In the rows, zero is written as 128.
One hidden turn or mirror swaps the rows below in pairs. Which row is each named row swapped with?
The rows were stretched afterwards, more along some directions than others.
Fefen: [127 111 128 118  90 133  84 122 172 146  99 146 150 129 141 126 154]
Gigeb: [133 128 101  95 125 123  93 151 135 135  92 114 141 110 146 138 136]
nud: [129 115 159 101 150 147 124 150 143 136 103 131 148 104 115 103 138]
Rik: [127 124 121  92 124 134 103 160 152 105  87 126 164  94 140 159 137]
fofib: [125 104 139 109  83 144  92 146 185 160  76 127 164 133 117 133 159]
gane: [136 127 119 109 136 127 106 138 143 124  96 118 128 103 145 146 135]
Zeg: [132 116 160  98 154 149 123 154 141 135 108 125 149 108 115 107 133]
zug: [126  97 138  98  95 145  79 137 192 156  85 129 132 135 135 115 170]
fogi: [136 115 161  98 154 147 120 148 149 136 100 127 150 104 113 108 137]
Nekab: [125 125 124 104 136 119  93 149 149 110 101 126 137 101 141 146 137]
Nevo: [136 121 142 117  87 135  89 129 187 151  77 116 152 142 126 139 156]
Dogaf: [129 115 155  94 154 148 115 154 146 132 103 133 157 103 122 108 136]
tiv: [114 107 114  86 123 138 116 160 137 136  87 135 149  98 131 129 133]
bor: [126 104 132 102  86 168 116 137 176 162  99 138 170 117 122 116 141]
Zez: [113  93 122 102  82 148 112 142 163 175  92 148 158 133 126 111 141]
vibi: [105 122 152  86 120 156 130 170 123 126 120 128 148 125 125 112 148]
kegur: [121 120 136 103 128 119 106 155 160 127  80 120 160 102 121 149 152]
gak: [139 107 110 109  88 134  89 129 171 171  89 121 146 141 135 109 134]
ger: [144 136 125  98 133 133 108 142 144 110  95 120 147  90 148 150 132]
kube: [139 138 136 104 133 121  94 149 160 116  73 107 144 102 132 160 151]
nurep: [134 110 127  87 121 128  97 162 151 134  71 118 162  98 138 151 149]
kazoz: [134 114 126  96  83 152  85 129 176 159  84 124 137 136 140 124 149]
novuk: [127 119 131  96 128 114 100 164 137 122  74 130 158 101 134 152 144]
Rifug: [132 114 153  89 150 153 115 156 144 137  94 130 154 102 120 111 137]
mim: [139 114 131 100  87 176 110 128 185 154 101 123 147 119 129 120 148]
Met: [136  96 139  93  80 144  86 148 179 174  70 125 169 130 125 130 153]
nam: [124 103 139  99  85 126  89 144 173 159  70 141 169 138 131 126 151]
zafo: [123 121 126  92 128 151 126 159 147 128 102 125 160  86 127 140 134]
Popo: [128 108 121 114  93 139  80 133 178 171  98 118 140 141 125 112 156]
ledip: [110 124 150  80 123 159 126 167 129 126 112 127 148 122 130 112 152]
Fubi: [102 123 151  83 127 156 124 171 129 124 117 125 146 130 127 115 150]
bezo: [106 119 152  85 117 156 135 168 128 134 114 126 146 129 125 111 147]
pazir: [140 131 129 100 140 153 122 144 158 125 107 114 141  84 131 144 135]
lepu: [128 111 141 107 145 121  98 148 151 127 102 115 121 108 123 140 155]
bodi: [135 120 144 114  89 139  91 123 193 145  77 133 143 127 130 135 160]
lomeg: [124 121 111 110 135 123  96 146 150 127 103 105 131 115 131 132 143]
vuluf: [136 108 140 114  82 139 101 129 182 164  86 145 175 115 126 129 148]
nuv: [119 112 142 113  83 132  86 133 175 163  71 138 172 133 122 138 163]
kel: [137 122 114 113 128 122  97 134 163 122  98 117 136  98 143 146 145]
Zefur: [108 124 151  82 119 161 127 172 133 127 112 124 143 126 130 117 154]
sezev: [129 136 136 112 136 120 105 142 158 104  90 121 134 105 134 162 146]
viv: [138 108 122 109  85 146  72 129 191 160  92 121 143 131 134 133 155]
Teral: [115 122 133 106 121 122 107 163 149 118  76 114 150 110 125 154 142]
gula: [144 122 131 103  91 151  92 130 173 149  93 131 156 123 144 133 141]

Swapped with gula: ger
Swapped with bezo: Rifug
Swapped with viv: kel
Swapped with mim: pazir

One hidden turn or mirror swaps the rows below in pairs. Which row is each named row swapped with?
The rows were stretched afterwards, more along some directions than others.
nunon: [120 124 147 121 127 125 145 141 122 127 127 140 135 114 131 126 116 134
 132 143 139 100 132 112 127 112 112]
Petu: [128 143 129 143 109 141 129 126 104 135 144 127 140 131 138 124 126 124
 134 133 132 123 128 134 124 133 143]
geka: [116 113 158 123 130 138 133 158 133 125 126 130 132 104 145 130 127 135
 112 144 126 130 141 110 115 150 111]
Zenot: [127 125 131 122 119 134 161 136 119 119 136 136 133 126 150 127 122 121
 140 149 130 121 139 109 121 133 124]
Vuzo: [101 133 143 134 120 136 135 129 111 115 141 118 147 112 141 130 127 131
 138 135 131 100 119 149 133 123 126]
miz: [132 129 146 117 121 156 133 131 123 134 118 144 133 128 126 132 126 138
 123 113 161 117 145 138 115 121 106]
Fodin: [126 117 151 130 120 160 128 126 111 131 136 133 125 117 136 120 145 122
 122 117 147 118 147 126 129 144 112]
kap: [103 132 148 109 115 148 118 133 126 126 142 131 140 109 131 147 121 135
 115 130 157 109 140 141 125 121 104]
debek: [136 122 121 138 121 141 140 138 119 135 124 116 148 125 136 132 123 138
 130 142 142 118 121 130 125 127 130]
Sabez: [130 112 152 115 130 134 119 142 124 120 114 142 133 113 134 129 131 132
 121 127 161 112 145 125 117 138 117]
Dob: [126 129 133 119 111 155 121 112 121 136 147 147 130 131 135 114 140 128
 137 113 131 137 148 119 124 145 144]
Fazi: [112 126 139 120 142 124 123 137 134 113 117 118 136 107 122 132 126 133
 136 146 156 107 138 148 104 125 115]
bisar: [122 109 144 133 128 129 127 137 117 107 127 140 127 115 140 130 135 135
 133 118 139  98 144 129 138 135 136]
Diger: [100 133 143 138 117 137 138 130 117 114 144 125 141 119 139 131 126 131
 140 135 132  97 121 150 132 118 124]
Bev: [130 115 153 123 122 149 126 134 110 109 127 111 135 116 121 125 134 139
 129 126 161 109 146 150 133 126 158]
Zile: [124 123 139 103 128 142 128 118 119 123 131 116 146 123 125 131 134 134
 122 143 165  99 115 142 116 126 108]
debug: [133 123 134 125 125 132 156 126 113 119 138 139 120 133 140 126 128 119
 139 150 129 117 142 104 113 128 131]
tuzi: [123 121 145 120 113 154 126 139 123 140 148 130 135 106 135 149 135 120
 127 147 146 116 135 123 137 133 111]
Tob: [126 114 141 116 117 150 121 139 126 125 131 115 135 119 116 125 139 121
 139 150 145 134 147 121 121 151 127]
Duv: [133 120 146 131 125 149 115 138 128 125 148 133 136 120 129 142 130 129
 126 123 134 107 130 159 133 128 127]
vesug: [141 128 129 115 120 132 135 115 130 144 125 129 140 125 139 123 130 132
 136 119 126 127 135  97 112 124 118]
fopa: [131 114 154 115 130 130 127 138 119 127 112 142 130 110 139 131 134 135
 117 125 153 113 151 115 111 143 109]
zipi: [116 132 160 150 121 148 124 144 118 135 124 134 145 132 116 119 117 147
 138 135 152 121 125 140 127 149 134]
vurof: [112 117 149 131 119 152 133 129 129 122 133 124 126 135 116 126 111 118
 146 140 141 132 155 139 119 118 113]
dus: [116 119 130 102 113 154 123 137 128 129 132 127 142 114 140 132 126 122
 142 140 160 127 117 130 138 136 111]
Dav: [129 126 148 115 121 164 121 149 125 121 117 120 144 109 124 137 101 122
 130 133 177 104 116 157 123 125 118]
sata: [118 125 150 116 123 176 124 144 115 129 141 131 137 113 106 136 128 120
 129 134 152 107 144 150 117 147 128]
denap: [111 129 166 146 137 128 141 158 124 134 116 103 128 124 125 128 108 137
 127 150 135 131 129 148 108 135 134]
pevis: [116 132 170 115 120 136 133 136 127 137 131 128 151 114 128 119 120 145
 134 128 148 122 123 131 111 128 121]
vor: [110 131 142 106 105 175 122 124 113 140 149 147 132 126 110 132 138 121
 141 146 157 101 146 144 131 129 111]
Rupev: [119 128 154 158 126 111 151 151 120 123 114 129 136 120 135 139 126 139
 137 148 131 111 132 133 124 128 117]
zafal: [ 94 134 146 138 119 137 132 126 112 120 145 124 139 121 132 128 129 132
 140 136 128 105 125 149 129 119 123]
tadud: [118 132 137 122 111 158 149 136 129 135 134 133 148 134 147 114 109 141
 144 133 143 140 132 124 121 144 107]
vureb: [131 126 137 125 122 133 157 131 112 119 139 141 129 126 142 127 124 120
 139 149 125 109 135 107 120 129 130]
posok: [146 126 158 147 111 139 132 145 114 127 143 126 127 121 125 122 127 143
 127 137 134 121 149 130 120 127 140]
fuvin: [118 121 138 129 124 143 149 135 121 122 129 124 119 132 144 109 121 128
 137 146 132 137 131 112 120 136 131]
vitu: [132 122 140 131 130 169 124 158 138 126 129 114 151 104 141 139 121 124
 124 136 157 117 128 162 129 148 119]
tisu: [136 122 147 132 127 147 138 142 137 119 130 119 146 114 138 113 129 145
 142 133 140 128 128 141 134 111 128]
vel: [107 132 161 155 130 134 121 146 115 126 127 121 128 129 113 131 131 152
 133 140 133 113 141 149 130 146 135]
Govu: [110 146 137 138 129 134 135 128 117 146 128 147 128 147 121 119 131 126
 148 132 133 136 153 119 127 139 121]
monug: [127 122 155 110 124 157 122 147 126 122 110 131 144 102 122 137 112 128
 120 125 182 108 127 147 120 131 107]
tofo: [142 130 156 121 106 156 131 132 134 140 134 122 141 116 135 111 113 151
 143 113 133 128 140 130 132 129 132]
Mome: [125 135 154 102 114 152 126 137 116 133 142 131 136 113 125 126 118 127
 142 133 143 102 139 114 110 153 118]
ridef: [102 135 139 129 122 136 136 125 113 116 139 114 149 110 139 130 127 135
 139 133 132  97 119 149 133 125 130]
Ranu: [134 124 132 128 119 133 162 131 115 116 137 135 127 130 147 124 124 123
 140 148 125 119 140 105 120 129 132]
tene: [114 134 119 131 114 147 125 123 123 116 149 135 142 126 127 143 140 115
 141 143 155  96 128 143 134 135 108]
pozeg: [110 134 161 156 127 133 123 143 116 131 120 122 130 135 110 126 128 147
 139 139 138 115 139 147 127 141 131]
Sozas: [135 121 138 125 114 154 129 143 121 130 139 119 137 106 129 142 136 113
 144 144 155 106 150 141 130 134 106]
Safus: [123 117 162 139 123 152 145 134 138 140 127 136 114 122 128 129 132 138
 145 133 132 108 150 138 118 116 112]
lunat: [109 139 144 128 133 151 134 154 125 129 135 132 157 105 130 133 124 141
 120 143 131 108 119 134 119 133 113]
zudat: [120 133 140 143 113 157 132 136 129 136 133 140 153 136 135 111 113 140
 146 136 145 131 113 132 134 138 129]
sor: [139 114 130 129 124 137 140 127 133 119 137 120 143 117 144 118 139 146
 133 123 134 121 137 121 138 114 121]
Zanu: [116 133 157 152 119 149 123 147 122 135 129 134 148 132 120 116 114 147
 141 133 151 122 124 143 133 149 137]
rafop: [133 121 147 130 121 126 118 143 124 134 124 116 153 120 135 124 130 138
 119 122 146 129 137 126 128 122 138]
Sulon: [105 122 143 141 131 147 117 174 140 124 140 118 138 119 126 139 114 126
 141 160 131 127 128 149 130 139 133]
Zal: [119 128 147 143 136 129 124 118 137 114 134 118 145 130 132 127 124 136
 142 139 148 124 129 145 124 106 139]
Koro: [ 90 137 159 137 120 147 120 136 128 130 141 139 138 131 113 135 118 126
 127 136 145 120 124 160 125 116 110]
tif: [144 122 140 128 109 169 127 133 117 130 137 118 136 119 127 124 132 116
 150 122 155 109 153 149 124 136 117]
baru: [121 120 154 121 113 135 140 132 111 131 122 120 154 119 137 119 134 130
 132 136 151 135 132 130 121 145 115]
Zubu: [134 136 155 144 115 135 117 133 109 137 143 123 132 125 128 131 130 142
 123 121 118 112 150 120 124 148 150]
fezi: [102 127 171 127 136 153 113 148 118 131 129 121 138 112 108 125 122 145
 146 151 152 104 125 160 116 155 126]
veta: [108 143 136 145 128 130 134 126 120 141 132 143 124 155 122 113 129 129
 153 131 128 138 152 119 130 140 127]
Bubir: [139 106 129 125 113 144 134 127 125 126 146 117 139 116 140 136 132 140
 113 129 131 118 135 115 127 126 116]
Bigi: [128 123 154 127 128 141 130 119 119 130 137 143 117 137 113 121 123 124
 137 141 144 109 145 118 105 132 142]
Popov: [117 140 146 106 136 166 122 135 115 122 126 107 152  93 123 138 115 135
 134 140 164  94 115 163 122 134 126]
buraz: [138 133 145 132 128 148 107 125 113 135 141 134 136 119 111 123 136 119
 125 139 147  93 132 130 109 123 134]
Zipu: [109 124 142 120 142 124 121 136 134 110 119 111 135 110 120 128 126 139
 139 145 158 108 137 150 104 132 118]
nir: [115 128 141 121 133 141 137 121 113 135 140 125 135 124 124 130 129 134
 126 157 131 118 134 107 113 158 118]
duvin: [123 121 162 113 125 154 117 151 122 121 111 134 142 104 120 136 112 132
 118 126 181 108 127 148 119 134 113]
taso: [117 130 150 134 104 158 123 140 132 133 150 146 117 152 113 114 122 118
 140 142 138 138 145 121 124 124 111]
fezeg: [145 127 147 129 118 152 134 119 125 124 129 130 136 122 129 123 126 136
 127 106 149 130 134 136 134 118 138]
gok: [117 115 168 152 118 153 132 160 129 131 130 121 140 113 131 123 110 131
 139 139 153 124 137 158 123 143 128]

Swapped with nir: kap
Swapped with duvin: zipi
Swapped with posok: Fodin
Swapped with Bubir: tuzi
Swapped with Petu: fuvin
Swapped with Koro: Bigi
Swapped with zafal: debug
Swapped with rafop: Tob

